(in the rows, 128 means zero)
Rotation paths and how fast each direction turns (deg/step)
Each turn is a multiple of 5 degrees from 10 to 175, or 0.
Each row of a path follows its step; steps can be skipped.
Rotation 1:
step 4: [123 130 129 136 131 121 134 115 130 125 132 117 131 124 128 128 124 133
 125 133 134 127 136 125 130 124 115 127 129 129 124 120 137 132 135 133
 125 130 135 122 114 123 112 115]
step 5: [134 127 127 130 123 124 142 128 132 128 121 132 125 139 134 123 129 126
 133 135 135 132 123 135 127 122 120 122 132 131 126 128 135 128 131 109
 139 121 139 137 139 136 133 131]
step 11: [139 121 127 136 116 126 143 132 118 142 123 131 137 126 134 133 134 127
 128 130 115 138 123 130 125 126 126 137 122 128 135 129 127 130 134 127
 138 130 122 134 128 125 117 128]
step 12: [128 116 129 129 129 128 136 126 128 119 122 138 134 121 125 146 125 127
 126 124 132 126 136 129 123 131 133 115 139 122 124 121 131 117 135 135
 122 129 134 116 135 130 131 127]
step 13: [129 143 130 122 143 129 129 122 133 141 141 138 129 133 133 133 130 129
 136 132 135 131 127 120 121 119 129 125 139 131 131 133 129 140 134 130
 129 132 131 133 124 122 134 133]
step 14: [142 128 124 139 119 121 134 126 119 131 128 132 126 128 117 131 128 125
 121 124 127 126 122 126 127 127 126 138 119 116 118 134 126 140 131 128
 128 114 130 134 126 123 128 115]
step 16: [122 135 137 129 127 130 135 125 136 134 134 132 119 128 125 120 139 118
 138 136 133 126 140 141 133 121 125 127 135 139 128 138 131 133 132 132
 130 133 130 131 124 120 128 118]
step 23: [121 132 122 124 123 128 136 124 118 131 134 122 137 133 139 133 128 136
 125 129 135 130 127 136 119 122 130 133 127 123 125 125 128 128 142 140
 134 136 134 127 134 143 126 117]
[131 125 130 127 128 129 128 129 124 133 131 130 130 128 124 130 131 130
 129 127 126 128 127 127 125 128 130 127 130 128 130 129 129 129 128 129
 125 129 127 124 130 130 129 128] | 25
[127 128 128 126 127 126 130 127 127 130 130 129 126 128 130 128 133 128
 127 132 125 126 124 128 127 128 128 128 126 132 125 128 133 129 127 128
 129 124 127 130 128 126 130 130] | 125
[124 128 126 126 130 130 126 127 125 128 128 127 127 128 127 130 127 129
 130 130 126 129 130 129 129 125 128 132 132 128 125 127 128 132 125 128
 129 131 130 127 130 124 128 127] | 115
Rotation 2:
step 3: [128 132 128 132 122 127 111 132 125 130 134 127 140 126 122 132 129 123
 124 126 127 136 123 132 130 125 134 145 130 119 130 123 138 134 134 129
 130 122 135 124 120 124 122 138]
step 4: [127 129 125 132 123 122 123 128 122 128 118 120 126 129 130 143 128 124
 134 135 120 123 121 134 133 133 120 138 128 118 122 137 123 116 128 126
 135 141 132 130 128 126 131 131]
step 6: [123 125 129 121 119 125 123 135 114 126 129 122 130 121 122 139 130 127
 131 130 123 138 118 128 132 122 130 126 126 123 115 133 134 132 129 127
 119 119 130 128 120 137 124 139]
step 9: [136 127 134 126 119 138 125 136 118 123 122 131 122 126 132 135 126 132
 136 129 134 141 117 129 120 128 135 135 128 120 124 120 127 124 127 123
 125 131 128 129 133 139 130 141]
step 15: [128 136 120 138 124 132 113 125 131 131 116 121 126 125 122 135 130 127
 131 129 139 129 124 129 119 127 127 132 128 128 133 127 123 126 131 130
 139 116 140 126 134 127 134 137]
step 16: [128 134 137 131 136 118 120 131 131 129 133 120 130 125 134 128 122 125
 127 129 120 119 129 136 126 125 128 131 141 117 134 120 120 121 134 135
 134 138 131 122 129 117 126 132]
step 18: [122 136 121 134 125 121 114 125 122 132 121 117 130 129 112 129 130 125
 142 133 126 127 121 130 129 118 122 132 135 123 124 123 123 129 131 127
 125 125 125 125 119 126 136 127]
step 22: [136 121 147 131 133 133 132 133 125 126 130 122 135 117 131 132 126 112
 129 127 121 127 123 130 125 135 122 137 129 129 128 129 135 128 129 119
 122 135 130 128 139 124 127 135]
[125 128 125 127 127 127 133 130 124 129 128 125 126 129 129 126 132 125
 126 128 126 131 129 125 128 127 128 125 129 131 126 129 127 130 129 132
 127 125 129 127 128 127 130 128] | 55
[130 127 124 128 125 130 123 127 131 127 129 127 131 129 128 127 130 125
 125 127 128 127 129 129 125 124 127 128 129 129 128 129 126 126 127 129
 125 127 125 125 129 129 130 125] | 140
[126 129 130 129 129 126 129 127 127 132 129 132 129 129 128 130 124 127
 126 128 127 126 129 130 125 123 127 128 127 132 125 126 126 129 128 128
 128 130 127 128 130 124 128 129] | 130
[127 132 127 129 127 126 127 129 125 126 128 128 124 128 130 127 124 126
 128 129 128 127 128 127 129 127 131 127 127 127 129 123 128 126 127 128
 127 133 126 126 127 131 131 125] | 155
[126 126 126 127 127 128 129 128 129 125 130 127 126 129 126 124 127 130
 130 127 129 127 129 131 126 127 129 128 124 130 132 127 126 128 127 130
 131 129 132 124 130 126 128 131] | 25
Rotation 3:
step 2: [124 135 119 121 125 128 119 130 141 122 134 122 127 126 125 137 125 120
 124 125 108 120 124 120 132 125 138 137 131 128 129 122 122 130 138 123
 116 123 139 124 121 120 126 122]
step 6: [137 131 129 121 129 118 120 141 133 129 128 134 132 121 135 128 131 128
 124 131 127 113 139 129 127 126 123 131 133 118 126 133 137 119 132 110
 127 131 125 115 114 128 125 138]
step 12: [130 126 133 125 127 113 124 135 130 123 125 125 127 136 139 128 133 123
 114 128 121 122 134 120 130 142 115 116 141 125 131 125 124 116 128 135
 128 124 131 123 118 131 125 137]
step 15: [135 125 125 117 121 124 128 132 132 133 132 114 123 140 131 135 124 125
 126 131 121 124 131 134 124 123 128 127 130 132 116 138 128 129 136 131
 136 133 103 134 126 134 122 136]
step 17: [136 119 125 125 141 137 125 128 142 130 124 136 132 121 133 135 127 131
 129 130 127 107 128 119 139 129 122 127 129 132 131 117 128 124 120 121
 119 132 130 134 128 132 141 122]
step 20: [125 127 121 132 126 135 112 127 116 131 123 114 113 127 126 139 118 121
 135 126 126 116 126 132 138 132 127 124 116 127 133 122 124 119 132 119
 122 118 128 126 130 133 124 128]
step 22: [129 141 130 135 137 137 129 112 144 123 137 134 127 130 139 131 135 124
 127 128 125 130 126 124 127 130 113 138 128 126 117 134 138 124 134 130
 135 131 130 130 124 126 120 138]
step 23: [128 128 125 135 141 122 128 136 136 120 118 127 118 135 129 140 119 128
 121 129 122 116 124 124 123 130 122 118 133 132 119 121 129 124 123 113
 132 143 134 128 132 126 128 119]
[125 129 128 130 131 128 129 128 129 129 131 128 129 129 132 125 129 126
 128 125 127 128 126 124 128 128 130 127 123 129 127 129 131 131 129 127
 123 127 128 128 129 127 128 127] | 125
[125 128 129 128 126 125 125 132 128 129 122 130 127 128 126 126 131 131
 130 128 128 130 130 124 129 129 126 127 129 129 127 131 129 128 127 126
 124 127 130 127 125 130 130 128] | 60
[127 128 124 129 130 127 131 126 129 128 129 126 128 131 127 126 127 129
 130 131 126 131 127 126 125 130 125 126 129 128 128 133 129 126 131 131
 130 128 126 130 128 129 130 127] | 100
[126 128 126 129 125 129 125 127 124 131 127 129 126 127 131 129 126 127
 130 127 124 130 129 129 124 128 131 128 125 130 128 127 127 130 128 130
 131 127 127 130 123 129 130 127] | 65
